In the data rows, 128 means zero.
Here is a table of points, one per row:
[ 83 110  74 145  57 189 169 111 113  92 137 134 131   0 143 190 178  34
 140  71 104 215 120 184 151  75 201 132 136 200 136 143 132 110 147 150
 132  94 241  79 144  63 241 146 114 123  79 118 105 101 151 111 243 198
 119 144  23]
[136 115 112 112  30 153  62 198 112 108 128 128  91  80 165  76 242  89
 139  63 238  69 106 136 101 157 136 140 183 115 129  89 154 104 145 104
 143 132 165  83 188 119 118 151 122 133 167 119 120 136 131 187 118 180
 142 117  38]
[123 121 143  98 255 121 105  84 122 154 110  87  89 212 104 113 201 145
 154 192 116  57 106 132 141 127 169 135 189 117 147 184 164 143 128 134
 110 111 175 122 138  69 144 154  88  79 157 158 156  98 124 133  84  80
 132 100  97]
[104 145 195 103  88 138  99 125 128 166 133 114 159 140 108 100  93 168
 117 147 131 146 107 115 167 160  40 101 180  85 150 136 128 177 160 138
 116 120 134 163 153 115  76 115  95 157 195 199 159 161 110 108  75 114
 104 106 109]
[166 113 124 118 104 124 141 113 145  64 127 158 146 192 122 140  58 105
 125 130 106 112 107 116 132 110 143 120  78 105 118 158 117 128 135 152
  94 122 174 157  91 128 136 173 135 170  73  81 132 146 107 119 100 120
 136 150 196]
[153 111 120 129 112 123 126  92 107  81 126 130  80 177 126 128  47 184
 110 137 123  57 104 119 130 138  82 155 185 138 108 123 166 146 157 203
 154 120 162 143  73 215 139 119 107 130 149 130 164 138 101 100 182 132
  87 122 138]
[ 77 137 100 180 180 128 114 135 167 165 144 188 141  44 116 188 127  83
 162 187  81 208 162 108 100 107 187  77  41 152 141 152  73 159 114  67
 126 140  45 154 166 162 158 150 111 143 105  69 104 132 115 107 214 121
 121 151 167]
[156 153  71 104 178 132  72  79 126 141 145  98 119  92  90 109 162  98
 122 158 167 160 131 126 137 172  92  89 127 113 131 110 155 158  88 162
 102 122  63 133 154 144  76 113 113 157  83 255 180 123 109 149  66 141
 152  89 145]
[139 101 163 160 211 140 112  56 120 112 113 102 156 240  87  85 152 108
 144  67 132  93 127 120 118 127 122 147 212 103  94 175 172 118 140 132
 173 127 179 122 178 160 147 115 124 137 187 111 109 138 118 137 150 158
 110 129 138]
[175  86 128  78 105  99  87 199 151 158 149  93 207 217 126 121   0 108
 118 104  99 121 126 126 151 107 116 147 134 183 141  60 129 141 184 142
  97 156 103 125 175 112  97  85 154  99 186 175 142 144 159 147 132 248
 156 153 189]
[ 81 151 146  68 131  95 154 159 155 235 164  92  69 162 105 157  76 180
 126 106 108 123  88 193  72 105 100 116  62 132 110  68 133 143 156 152
 125 187 202 159  79 219 136  86 169 112 219  94  74 113 110  97 114  44
 104 151 193]
[135 144 134 114 153 140 168 113 102  97 114 163 146 148 117  99 184 122
 117  95  96 130 167 175 127 151  59 159 173  85 122 180 112 120  45 128
 121  96 169 125 147 112 110 114  82 105  94 111  92  68 132 160 166  64
 187 147 112]
[113 210 212 124 157  86 153 115 113 165 114 104 131 152  89 110  80  95
 143 165 122 153 174 125 169  99  89 164  86 100 180 110  80 116 122  90
  66 105  98 104 154 112 108 137 138 104 112 148 100 144 142  97  87 191
 112 101 154]
[167  86 160 162 102 116 151 117 133 148 154 126 148  55 106 147 149 212
  91 116 162 116 179  64 105  65  61  66 198 136  93 117 114 104 135 107
 148 126  91 123 154 118 139 103 143 139 146 106 100 185 160 140  88 174
 153 162 144]
[131  98 163 160  61 127 106 147 143 143 145 156  78  73 158 127 163  84
 114  80  86 137 137 135 151  93 255 137 144 123 147 129 138  84  88  86
 170 148 134 123 129  59 149 139  96 143 127  98 111 130 144 109 106  68
 155 150 139]
[ 95 146 155 135 133 124 147 112 170 132 115 131 143 131 142 123  75 109
 108 161  98 211 151  75 156 127 187 134  50 129 119 104  69 142 133 113
 101 122 101 125 124 168 153 133 137 118 144 126 148 139 131 128 164 143
 186 128 160]
[168 152  72  73  89 149 128 115 159  95 102 168  77 200 111 140 173 179
 141 159 137 123 114  51 119 170  58 177 136 141 132 156 177 138 127 113
 111 137 185 164 115 146 111 141 150 155 140 130 151 149 143  98  36 130
 148 104 126]
[109 173 132 111 226 162 130  84 101  65 147 113 103 150 133 119 119 137
 128 151 140 116 107 118 155 135 203 102  70 137 125 124 141 110  84 126
 101  99 172 143 138  63 197 127 143 119 161 102  99 139 122 117  78  68
  96 117 151]
[114 152  82 104 198 147 173 195 142 128 173 166  98 150 160 192  48 156
 135 136 129 158 142 144 110 153 191 141  81 111 111 167 145 129 150  84
 202 162  94 131 170  24 173 169 175 151 140  60 120 113 120 100 163 128
 138 127 139]
[132 134 133 151 161 114 123 169 120 118  98 124 135  91 140 142 106 114
 131 118 101  50  96 157  97  96 105  89  75 129  95 106 156 185 124 113
 169 171 110 146  77  72 125 162 138 133 121  65 106 111  83  91  77  80
 150 165 166]
[174 159 164 182  76  90 137 220  98  95 124 134 113 134  76 125  65 131
 134 152 157 143 131 141  78  92 140 111  88 146 146 105 129 255 204 114
 110 147  61 139 125 229 134  98 123 138 151 131 157 170 128 133 104 180
 111 163  94]
[126 123  99 126 223 113 157 107  99  98 129 101 165  26  85 115 140 122
 133  71 115 120 130 102 127 213 115 160  96 125 169 135 116  84 131 122
 128 146  89 140 138 154 119 165  79 133 102 143 224 113 116 149  87 155
 116  85 106]
[120 101 100 149  66 152 174  62 115 137 105 105 142  44 183 122 235  85
 125 134  77 158 132 152 161  84 199 166 166 155 107 150  71 156 109 134
 130 105 146 101 156  84 164 155 117 113 153  91 141 104 165 163 230 102
 102 116  87]
[128  77 121 156  80  96 116  92 130 165 122  85 145 208 157 119 177 104
 123  70 194 124 108 132 123 135 116 157 141 156 134 122 130  89 111 155
 122  96  57 123  50  86 122  93 119 116  39  84 137 121 107 147 144 102
 166 144 121]
[154 129 164 141  77 169  93 171 144 136 113 176 101 174 116  84 102 140
 108 156 203 101  83 183 128 179 111 105 160 146 129  89 135 134 150 118
 138  88 137 150  97 146 105  92 134 181 130 100 114 138 125 119  55 150
 160 126 123]
[113 179 107 107 205 118 138  88 135  99 137 145 142 166 113 182 116 138
 132 127 153 134 156 117 149 170 114 130 107  96 117 161 104 123  91 120
 160 126 151 141 130 255  72 143 158 100  60 116 104 102 110 138 185 104
  57 119 100]
[ 76 131 165 174 175 107 127 123  92 163 158 116  99 212 145 146  30 175
 128 148  36 228 154  53 132 156 158 161   0 138 116 161 139 169  70 135
 131 144  65 115  98 130 166 102 168 100 109 131 166 108 129  90 172  89
 159 124 188]
[112 135 163 138  48 115 100  87 132 155 106 115 147 182 118 154  90 192
 156 104 113 139 116 111 142 103  78 103 159  38 142 131 149 156 138  92
 121  96 192 108 100 211  97  94 155 147 203 176  79  85 126 127  54  76
 180 112 150]
[ 84 113 148 129  50 115 163 131 144 203  66  88 186 164 164  76 129 123
 160 202 137 175  89 160 126 130 126 126 103 170 134 147  46   4 134 112
 128 142  83 108 113  85  79 158 148 106 105 212  55 149 152 134 199 137
  55 100 113]
[147  99 112 186 143 104 111 119 119  54 132 137 118  63 114  40 155 122
  80 146 168  78 147 136 108 149  52 143 136 112 171  86 160  73  94 210
  56 141  57 124 109  87  60 119 159 119 101 116 120 121 147 126 129 177
  91 103 133]
[148 128  88  71  80 193 155 126 149  80 153 152 143 117 169 150 238 131
 161  35 153 109 151 124 155 146 160  90 243 111 142 208 135  64 133 104
 140 117 150 123 111  33 127 111 132 164 122 124 192 136 126 184 172  99
 191 119  71]
[165 120  42 110 113  84 156 218 125 135 142 130 141  35 171 194 159  76
 118 158 133 133 124 146  84  38 158  93 148 188  87  72 148 147 163 167
 179 186  72 100 173 208 140 122 134 129  78 201 118 134 133 161 165 126
  60 183 101]
[118  92 132 128 142 158  76 163 112 137  98 163 135 121 165 112 158 176
 100 176 111  24 148 149 122 151  97 152 182 109 100  67 108 115 131 148
 121  96 166 127  79 114 108 139  64  71  86 138 144 135 145 118  86 147
  90 117 115]
These points spread out most along one direction. Take the direction at right angles to it along which they spread out most. Go by this last direction. How far along it is each point below, from 0 to 99? 50 is the average, and the first point above lies past it. One standard deviation of the points above along it is 16.
[ 81 151 146  68 131  95 154 159 155 235 164  92  69 162 105 157  76 180
 126 106 108 123  88 193  72 105 100 116  62 132 110  68 133 143 156 152
 125 187 202 159  79 219 136  86 169 112 219  94  74 113 110  97 114  44
 104 151 193] 60
[114 152  82 104 198 147 173 195 142 128 173 166  98 150 160 192  48 156
 135 136 129 158 142 144 110 153 191 141  81 111 111 167 145 129 150  84
 202 162  94 131 170  24 173 169 175 151 140  60 120 113 120 100 163 128
 138 127 139] 74
[131  98 163 160  61 127 106 147 143 143 145 156  78  73 158 127 163  84
 114  80  86 137 137 135 151  93 255 137 144 123 147 129 138  84  88  86
 170 148 134 123 129  59 149 139  96 143 127  98 111 130 144 109 106  68
 155 150 139] 57
[136 115 112 112  30 153  62 198 112 108 128 128  91  80 165  76 242  89
 139  63 238  69 106 136 101 157 136 140 183 115 129  89 154 104 145 104
 143 132 165  83 188 119 118 151 122 133 167 119 120 136 131 187 118 180
 142 117  38] 23
[139 101 163 160 211 140 112  56 120 112 113 102 156 240  87  85 152 108
 144  67 132  93 127 120 118 127 122 147 212 103  94 175 172 118 140 132
 173 127 179 122 178 160 147 115 124 137 187 111 109 138 118 137 150 158
 110 129 138] 35
[118  92 132 128 142 158  76 163 112 137  98 163 135 121 165 112 158 176
 100 176 111  24 148 149 122 151  97 152 182 109 100  67 108 115 131 148
 121  96 166 127  79 114 108 139  64  71  86 138 144 135 145 118  86 147
  90 117 115] 32
[174 159 164 182  76  90 137 220  98  95 124 134 113 134  76 125  65 131
 134 152 157 143 131 141  78  92 140 111  88 146 146 105 129 255 204 114
 110 147  61 139 125 229 134  98 123 138 151 131 157 170 128 133 104 180
 111 163  94] 58
[154 129 164 141  77 169  93 171 144 136 113 176 101 174 116  84 102 140
 108 156 203 101  83 183 128 179 111 105 160 146 129  89 135 134 150 118
 138  88 137 150  97 146 105  92 134 181 130 100 114 138 125 119  55 150
 160 126 123] 33
[148 128  88  71  80 193 155 126 149  80 153 152 143 117 169 150 238 131
 161  35 153 109 151 124 155 146 160  90 243 111 142 208 135  64 133 104
 140 117 150 123 111  33 127 111 132 164 122 124 192 136 126 184 172  99
 191 119  71] 31
[166 113 124 118 104 124 141 113 145  64 127 158 146 192 122 140  58 105
 125 130 106 112 107 116 132 110 143 120  78 105 118 158 117 128 135 152
  94 122 174 157  91 128 136 173 135 170  73  81 132 146 107 119 100 120
 136 150 196] 55
